In the rows, 128 means zero.
Rotation paths and how fast each direction turns (deg/step)
Each turn is a multiple of 5 degrees from 10 to 175, or 0.
Each row of a path follows its step; steps can be skipped.
path 1
step 0: [129 126 127 123 130 130 116 122 121 150 133 147 124 114 119 118 125 120
 136 127 118 121 118 132 116 121 123 121 128]
step 1: [133 109 148 113 117 139 136 144 124 128 127 125 135 126 133 132 125 121
 133 124 133 134 136 131 118 129 116 129 120]
step 2: [126 124 114 125 133 128 135 136 108 130 109 137 136 136 131 125 139 118
 110 131 127 129 131 130 135 121 137 130 120]
step 3: [129 138 144 127 126 128 126 117 114 129 121 137 135 145 120 122 128 136
 124 123 121 122 127 127 127 140 120 110 142]
step 4: [132 134 144 137 126 136 143 128 128 133 119 126 134 111 134 126 124 120
 138 151 112 125 131 123 132 129 123 130 124]
step 5: [127 130 131 127 127 133 136 130 100 138 141 134 109 126 134 123 128 125
 133 126 135 142 124 122 127 122 141 129 123]
step 6: [129 129 133 128 129 138 133 141 115 114 112 120 122 130 122 132 122 147
 132 119 139 117 135 140 133 131 124 126 124]
step 7: [130 129 123 129 138 126 131 114 132 143 115 138 125 121 143 128 133 124
 128 126 129 107 127 129 145 138 133 119 121]
step 8: [135 127 131 126 118 142 113 118 120 149 133 128 123 132 127 134 118 130
 138 128 127 121 140 114 118 123 119 124 132]
step 9: [146 119 121 116 121 133 132 140 125 129 119 125 133 123 133 121 121 123
 146 132 121 133 122 145 127 116 127 128 115]
Directions:
[126 127 131 125 127 129 129 130 126 127 134 123 125 131 129 131 125 131
 124 124 122 124 130 128 127 126 123 125 132] : 145
[127 129 124 126 128 121 133 133 130 130 125 123 127 127 131 126 130 126
 130 131 121 124 130 130 129 128 130 131 125] : 145
[132 130 129 130 129 133 132 127 131 134 130 127 131 127 127 128 128 129
 133 127 123 127 123 127 123 125 131 131 133] : 85
[123 129 125 125 128 129 129 120 128 131 131 126 130 124 127 128 125 127
 129 135 130 129 132 133 126 130 126 125 132] : 90
path 2
step 0: [114 129 128 120 133 123 134 127 117 124 132 136 130 144 124 138 121 131
 127 143 139 125 138 118 124 127 128 129 130]
step 1: [107 123 130 125 137 125 137 117 125 113 116 128 130 126 129 138 136 128
 133 131 129 129 133 123 121 121 127 123 123]
step 2: [117 132 124 133 137 135 139 119 124 131 128 121 129 121 126 139 127 131
 115 147 139 129 132 116 128 127 126 128 121]
step 3: [118 131 134 132 136 125 140 116 120 124 130 115 123 118 138 138 134 128
 120 122 118 129 130 116 135 129 125 122 133]
step 4: [132 135 138 130 134 121 137 124 117 137 130 123 141 133 135 130 126 132
 110 131 137 130 135 114 136 123 124 124 131]
step 5: [122 126 149 123 143 126 129 119 116 132 130 120 136 129 136 128 130 126
 128 118 127 129 135 132 123 123 128 113 131]
step 6: [123 128 135 124 142 135 131 127 118 139 133 126 147 128 128 127 118 130
 135 133 139 121 134 120 133 126 139 123 121]
step 7: [116 125 132 122 135 132 135 124 114 129 127 126 121 128 127 140 118 123
 142 123 127 122 141 129 134 123 140 117 133]
step 8: [123 128 123 121 135 131 140 128 126 130 116 134 133 135 125 142 122 134
 124 130 132 117 134 120 141 114 135 126 118]
step 9: [113 124 132 119 141 131 138 124 125 127 127 131 113 133 127 143 126 134
 115 129 123 117 132 132 124 126 126 118 129]
Directions:
[122 127 132 128 130 128 127 131 122 126 125 125 124 126 128 128 127 124
 129 126 122 128 127 135 128 127 123 132 131] : 170
[131 128 129 128 126 126 128 126 128 127 118 130 129 132 127 128 130 127
 125 127 131 131 131 132 126 120 125 125 126] : 100
[127 130 127 130 128 135 133 126 128 127 127 132 132 123 126 124 130 124
 135 133 128 129 131 130 126 128 129 127 131] : 70
[129 127 123 125 128 126 127 128 127 126 122 130 125 124 129 132 128 134
 129 136 126 125 126 126 126 129 124 125 129] : 45
path 3
step 0: [126 123 110 124 124 114 125 134 131 133 125 114 126 127 139 134 132 126
 123 131 146 121 137 124 132 123 129 133 116]
step 1: [118 129 132 110 130 131 113 125 131 133 122 121 138 138 128 121 121 135
 131 137 127 135 134 111 141 125 125 132 133]
step 2: [131 144 141 126 135 116 128 122 123 123 127 139 127 135 116 128 134 119
 127 130 114 129 138 125 131 125 114 117 124]
step 3: [136 126 122 136 137 121 125 130 136 122 118 123 109 135 133 139 143 120
 119 127 135 120 139 136 131 129 134 125 124]
step 4: [125 117 130 124 137 134 114 126 130 128 123 106 131 136 135 116 125 136
 125 116 130 124 128 123 135 117 140 129 124]
step 5: [127 141 132 122 116 111 123 127 120 135 130 125 138 124 120 117 121 128
 129 122 125 121 132 121 135 116 118 118 118]
step 6: [135 138 130 122 120 117 123 129 137 128 119 133 121 126 134 146 131 120
 128 146 136 124 143 124 136 128 128 125 131]
step 7: [124 122 140 124 146 138 126 120 134 114 119 120 132 138 133 135 137 126
 126 132 123 137 138 121 131 119 137 132 126]
step 8: [121 134 125 138 136 115 129 122 120 126 124 116 131 134 117 120 139 129
 120 116 122 129 124 131 135 119 119 125 111]
step 9: [132 135 118 124 127 112 115 137 127 140 127 120 115 135 137 132 124 127
 123 134 137 116 124 131 143 128 125 124 129]
Directions:
[125 123 132 127 121 126 128 127 125 132 132 127 130 130 129 128 125 127
 127 133 131 128 131 123 129 134 127 124 128] : 80
[132 132 129 131 125 130 124 126 127 122 136 127 125 129 124 128 126 125
 128 131 131 126 124 129 131 126 123 128 128] : 110
[124 122 124 125 129 128 128 127 131 129 126 130 130 127 124 127 124 129
 129 126 133 126 122 130 134 126 124 128 123] : 90
[133 126 131 130 129 132 131 127 123 131 127 122 128 131 128 126 135 129
 126 128 131 127 124 133 129 130 130 127 123] : 80
[130 130 130 130 131 129 134 122 129 128 126 132 126 133 129 130 122 130
 131 130 133 123 131 129 125 126 128 126 129] : 95
[133 127 126 131 126 118 129 132 129 127 125 129 125 127 125 129 129 129
 130 130 129 131 126 128 122 128 125 125 124] : 120
path 4
step 0: [132 124 136 130 133 130 120 134 127 134 136 134 136 110 116 144 131 128
 135 128 133 105 129 128 123 136 130 118 123]
step 1: [130 120 122 133 130 125 122 126 135 134 125 131 125 131 138 136 118 116
 130 130 120  99 137 131 130 120 138 126 131]
step 2: [145 126 137 127 134 124 120 136 129 132 115 139 132 125 132 131 124 141
 126 144 124 118 132 117 137 114 131 136 124]
step 3: [137 120 120 122 143 126 125 147 128 131 123 126 135 126 128 134 124 133
 130 136 128 126 132 115 113 133 144 116 133]
step 4: [137 133 134 122 122 131 120 126 129 130 111 116 132 141 141 138 120 115
 127 127 129 121 126 109 121 132 134 126 136]
step 5: [138 131 153 124 132 128 114 128 123 119 126 128 137 139 133 134 124 137
 130 126 111 136 130 130 121 124 136 127 131]
step 6: [139 134 143 129 140 132 127 135 132 132 131 133 129 128 130 144 130 122
 120 131 128 134 134 135 122 147 126 109 135]
step 7: [133 140 134 124 123 112 140 119 137 128 132 128 124 138 133 145 122 127
 129 122 120 117 130 130 137 136 137 120 140]
step 8: [139 139 141 126 133 118 122 134 124 125 132 131 130 131 112 133 135 129
 128 134 125 122 130 134 140 119 131 137 150]
step 9: [127 134 126 132 132 112 135 134 126 137 125 127 141 129 119 128 127 129
 118 142 131 119 136 139 113 128 127 116 143]
Directions:
[128 128 126 125 121 128 124 126 125 124 126 129 136 127 126 127 128 125
 129 129 130 131 125 127 120 128 127 127 130] : 65
[126 128 125 125 124 127 132 132 130 127 131 126 127 128 126 132 129 127
 129 124 132 124 124 123 129 135 133 124 125] : 110
[126 135 131 126 129 127 128 125 128 127 134 133 125 124 131 133 127 126
 132 127 129 128 124 134 126 129 127 129 131] : 45
[127 134 129 130 120 130 129 123 129 127 130 131 124 131 130 126 128 128
 126 130 126 127 130 122 130 123 132 127 127] : 125
path 5
step 0: [123 123 132 133 118 128 134 130 127 132 116 145 129 145 129 138 113 128
 137 109 134 132 130 125 108 121 116 128 128]
step 1: [118 137 144 129 139 128 131 108 132 109 124 135 122 122 132 135 123 135
 130 116 133 142 127 123 136 140 130 140 136]
step 2: [120 121 135 127 118 132 129 116 128 134 131 131 129 122 123 122 140 135
 122 132 108 147 139 134 129 127 137 140 107]
step 3: [124 133 123 130 111 140 131 129 151 124 113 136 141 125 119 125 133 135
 141 136 129 131 129 128 114 120 130 112 127]
step 4: [128 127 119 138 119 141 127 120 125 107 137 145 133 132 138 133 124 133
 136 117 116 112 121 127 125 143 125 130 135]
step 5: [121 125 133 137 124 127 115 125 122 115 118 128 113 147 142 131 124 132
 127 119 128 137 133 139 124 117 125 143 111]
step 6: [114 143 139 122 131 143 119 122 142 130 112 128 124 127 127 121 141 138
 123 122 134 134 125 138 140 133 144 124 131]
step 7: [128 118 135 117 113 133 137 126 133 130 133 139 134 126 133 110 136 118
 130 127 108 116 132 142 120 136 142 127 128]
step 8: [126 120 129 126 107 130 130 126 133 112 119 129 124 138 122 127 127 120
 131 111 131 126 122 124 110 110 114 122 136]
step 9: [121 136 123 123 129 136 125 104 124 115 131 134 130 140 134 122 113 129
 127 110 134 135 123 121 148 133 129 134 134]
Directions:
[128 134 126 125 129 132 130 124 130 131 124 133 129 130 130 129 124 128
 126 133 133 130 125 129 130 132 126 124 132] : 130
[131 129 125 128 121 128 132 128 126 127 131 127 125 126 122 129 125 131
 129 129 127 125 131 132 125 128 132 120 130] : 85
[129 125 129 132 126 131 133 132 130 130 126 127 137 129 128 127 130 125
 128 130 129 126 122 128 124 128 134 129 129] : 90
[133 129 126 132 131 127 126 127 133 127 128 131 130 128 126 126 132 129
 129 122 136 128 133 125 129 128 132 127 131] : 135
[125 125 126 125 130 126 125 128 133 127 132 128 129 125 125 126 122 132
 131 128 128 125 122 130 131 133 132 133 131] : 135
[129 131 128 129 126 124 128 122 125 124 129 124 127 130 130 135 126 128
 123 126 132 131 125 128 128 126 134 133 128] : 90
path 6
step 0: [136 121 115 131 125 120 128 118 125 131 127 131 127 127 146 127 125 140
 117 143 134 120 106 125 133 124 128 121 121]
step 1: [125 125 121 120 114 125 132 119 132 137 113 126 138 115 141 127 136 124
 128 139 132 123 120 141 134 131 140 124 139]
step 2: [117 132 128 120 122 108 136 117 130 139 123 126 138 134 141 123 124 130
 130 122 132 122 138 134 127 116 134 144 139]
step 3: [140 136 128 134 124 119 148 134 130 136 127 136 135 141 146 131 129 132
 134 125 124 112 129 128 132 122 113 134 127]
step 4: [126 129 118 134 118 127 137 125 127 127 120 124 131 124 130 129 142 122
 137 133 102 108 124 121 126 127 120 129 125]
step 5: [128 127 114 134 124 109 125 109 137 125 131 118 125 126 133 124 130 128
 123 122 115 119 125 115 127 119 140 121 118]
step 6: [144 131 121 121 125 118 137 117 145 123 138 124 124 124 141 129 140 134
 120 132 138 121 124 126 140 129 131 116 133]
step 7: [118 119 131 125 119 119 139 116 127 128 129 116 129 122 128 118 137 130
 128 139 139 114 124 133 139 134 119 133 145]
step 8: [111 129 128 147 118 110 133 127 127 129 127 121 141 129 143 122 116 134
 129 125 134 123 122 134 136 124 120 130 127]
step 9: [126 138 118 133 111 119 133 136 133 124 130 135 141 124 145 147 133 137
 137 137 120 128 124 128 134 124 127 134 129]
Directions:
[128 129 127 128 130 125 134 130 130 126 124 128 125 127 129 129 125 121
 132 130 130 130 128 119 126 131 129 131 125] : 55
[131 129 135 128 131 126 130 128 128 125 131 134 127 128 134 129 125 125
 128 130 123 130 126 132 130 130 128 122 129] : 130
[126 130 130 132 127 129 131 133 125 131 130 126 129 124 130 134 122 125
 130 127 130 124 132 133 129 124 128 132 132] : 60
[130 130 129 130 122 124 130 134 127 127 126 132 133 131 125 127 129 130
 129 124 121 132 129 127 128 128 126 133 129] : 60
[135 132 129 127 128 130 128 130 126 130 127 129 128 128 123 129 125 133
 129 136 128 122 126 125 130 132 128 128 132] : 115
path 7
step 0: [142 132 123 129 139 145 133 124 122 129 116 140 145 127 125 123 145 126
 122 127 127 134 126 135 122 122 134 131 124]
step 1: [122 122 140 116 127 127 142 123 121 135 122 129 123 128 132 124 137 149
 123 131 126 134 139 121 130 130 124 146 127]
step 2: [135 138 124 129 146 125 126 126 130 130 133 143 124 146 118 128 129 136
 129 135 128 124 126 125 145 134 120 130 117]
step 3: [127 129 132 121 151 127 121 120 121 128 135 131 122 119 128 130 138 121
 122 124 122 132 131 145 132 125 132 140 144]
step 4: [128 126 123 127 120 120 119 121 124 124 133 123 124 139 122 128 139 128
 125 130 129 130 143 111 135 105 127 138 133]
step 5: [139 124 139 126 133 133 136 133 140 136 132 128 125 144 120 123 130 118
 126 140 123 123 135 144 133 115 134 122 123]
step 6: [117 129 133 121 127 120 128 111 141 117 134 123 120 123 123 121 135 134
 129 138 110 141 131 134 124 130 127 122 136]
step 7: [129 131 122 133 139 126 124 122 139 129 113 135 131 127 118 136 127 115
 136 127 127 143 141 116 128 115 120 120 120]
step 8: [149 134 136 114 126 137 144 121 130 133 123 127 134 123 127 139 121 132
 122 127 122 136 129 135 122 118 127 129 141]
step 9: [131 128 129 121 127 134 126 123 138 117 123 137 125 138 144 115 133 140
 120 130 120 137 121 114 125 123 114 132 122]
Directions:
[123 128 128 122 128 129 130 126 132 129 128 122 130 130 131 131 130 131
 130 124 123 125 128 125 128 131 132 130 134] : 145
[129 125 130 125 122 125 133 134 132 129 127 129 132 128 128 131 128 130
 121 131 128 127 128 128 134 126 127 131 127] : 100
[121 127 130 131 130 126 132 125 130 127 128 130 123 126 124 134 129 128
 129 129 125 126 126 129 132 135 125 126 124] : 85
path 8
step 0: [129 138 124 110 143 125 121 127 127 125 134 123 105 129 137 131 125 132
 132 123 124 129 129 126 134 122 137 137 126]
step 1: [131 127 129 138 122 124 118 115 147 141 137 124 139 126 130 137 122 130
 135 131 127 130 127 123 128 123 131 145 124]
step 2: [141 133 121 123 131 112 129 125 121 130 135 127 119 123 130 135 135 139
 125 137 114 120 131 139 131 138 141 125 128]
step 3: [135 130 119 124 131 131 120 112 144 134 126 115 118 127 132 125 125 126
 139 119 128 121 127 127 114 123 123 132 140]
step 4: [135 132 128 128 131 106 133 131 142 132 130 136 120 134 126 144 138 125
 126 134 130 134 129 124 125 125 142 136 124]
step 5: [142 132 112 128 127 126 109 126 127 125 122 125 126 117 135 125 135 132
 130 130 118 123 133 130 133 127 120 146 131]
step 6: [128 125 130 122 121 121 126 117 129 135 130 127 123 125 127 133 133 126
 148 125 131 128 132 121 123 131 154 130 138]
step 7: [142 139 128 124 130 129 121 125 146 115 134 125 120 130 124 134 130 132
 122 131 129 122 127 141 140 117 133 138 129]
step 8: [127 122 120 116 119 120 120 120 128 145 134 121 125 125 138 136 130 117
 126 136 122 133 120 125 127 134 131 142 135]
step 9: [139 129 133 130 129 127 123 132 147 127 125 133 126 128 133 127 134 148
 136 139 120 120 129 130 122 133 141 129 139]
Directions:
[127 116 130 128 128 120 128 130 128 127 129 125 127 127 125 125 126 126
 127 129 127 128 128 127 129 126 133 127 127] : 160
[132 127 130 127 133 131 131 126 123 127 128 127 130 127 129 121 131 129
 133 128 125 123 127 126 125 133 131 127 134] : 110
[132 131 130 127 127 125 131 128 126 129 132 127 134 130 121 127 135 126
 125 130 125 125 129 130 130 123 125 130 126] : 130
path 9
step 0: [133 132 114 135 130 115 131 130 132 141 126 126 121 133 147 129 130 139
 119 127 120 133 131 126 124 117 114 138 120]
step 1: [129 138 133 124 124 118 131 114 124 130 131 125 119 137 137 124 122 121
 133 149 119 128 119 113 126 113 131 127 126]
step 2: [134 137 123 127 122 112 126 120 131 139 127 115 118 119 116 113 135 140
 134 136 124 128 120 135 130 130 123 133 117]
step 3: [122 133 118 127 143 113 128 122 133 127 131 122 122 122 132 122 111 135
 130 121 125 136 127 122 133 108 125 140 130]
step 4: [125 133 138 120 128 111 133 119 131 125 126 131 115 120 125 138 123 133
 119 141 134 122 110 124 138 121 132 122 121]
step 5: [129 121 121 133 126 120 124 130 117 122 134 105 116 119 128 130 129 141
 128 119 129 124 110 127 125 127 124 136 117]
step 6: [124 112 126 131 123 121 130 112 137 125 124 126 132 129 128 141 111 133
 130 130 134 127 125 119 124 112 118 141 122]
step 7: [122 121 136 129 126 115 124 131 136 117 118 123 110 131 134 136 131 127
 126 145 120 131 117 136 124 131 115 127 118]
step 8: [134 112 119 136 136 126 138 130 125 131 133 114 122 132 126 118 122 128
 120 139 120 128 123 128 115 122 132 141 113]
step 9: [135 134 128 129 126 109 136 126 130 141 121 130 129 134 137 136 123 137
 120 140 126 126 138 122 124 117 110 134 119]
Directions:
[133 127 128 130 130 128 124 130 128 128 127 134 132 127 124 127 127 134
 128 123 124 126 130 125 127 124 122 132 128] : 120
[130 123 128 130 126 130 131 121 132 133 129 133 131 127 123 129 127 127
 126 132 130 127 127 126 131 126 135 128 125] : 155
[130 129 129 129 133 126 133 134 123 130 130 130 127 128 131 131 128 131
 119 127 130 125 128 125 130 128 131 126 126] : 80
path 10
step 0: [131 120 126 130 139 122 142 137 134 134 133 124 110 124 141 136 124 123
 118 124 128 135 126 130 131 128 115 139 143]
step 1: [124 117 117 126 142 122 120 125 124 120 139 128 132 128 143 123 126 114
 122 135 132 145 130 126 139 132 120 131 135]
step 2: [127 135 125 121 134 131 145 127 131 110 137 126 132 128 145 143 125 116
 126 132 135 136 115 127 126 136 127 131 132]
step 3: [119 118 116 131 137 132 136 140 139 121 125 123 142 130 130 133 132 121
 136 127 128 134 122 118 132 138 109 120 134]
step 4: [120 119 128 120 138 135 138 138 133 129 137 124 122 119 137 151 127 128
 131 141 116 133 135 124 129 127 120 129 131]
step 5: [114 119 128 125 127 118 138 132 136 123 136 137 125 133 136 123 125 122
 122 133 118 139 138 114 135 140 123 134 140]
step 6: [134 128 119 115 136 117 141 129 130 130 135 121 130 120 134 131 123 118
 128 147 137 131 130 117 128 142 124 140 127]
step 7: [130 133 118 120 134 125 143 131 136 125 121 125 118 133 141 128 138 125
 125 124 134 143 127 123 139 134 107 128 130]
step 8: [122 120 121 123 131 127 120 135 133 127 140 120 124 117 146 132 130 118
 126 135 128 138 116 120 126 124 109 130 123]
step 9: [115 119 125 127 132 128 135 126 139 124 131 130 121 137 151 142 123 110
 127 126 134 132 132 123 126 130 128 122 138]
Directions:
[128 129 126 130 128 123 124 128 127 133 129 127 123 129 135 126 127 124
 130 125 134 127 124 134 127 126 128 126 129] : 40
[123 123 126 127 124 132 129 130 128 129 125 127 128 131 129 131 132 123
 134 127 121 125 126 128 123 127 130 127 126] : 65
[126 124 132 125 127 130 128 122 126 125 131 130 127 128 128 122 125 123
 128 130 131 131 132 128 124 131 135 128 131] : 90
[128 125 125 129 130 126 120 129 126 130 132 126 133 123 126 123 129 127
 131 133 126 128 126 126 129 131 127 126 124] : 160
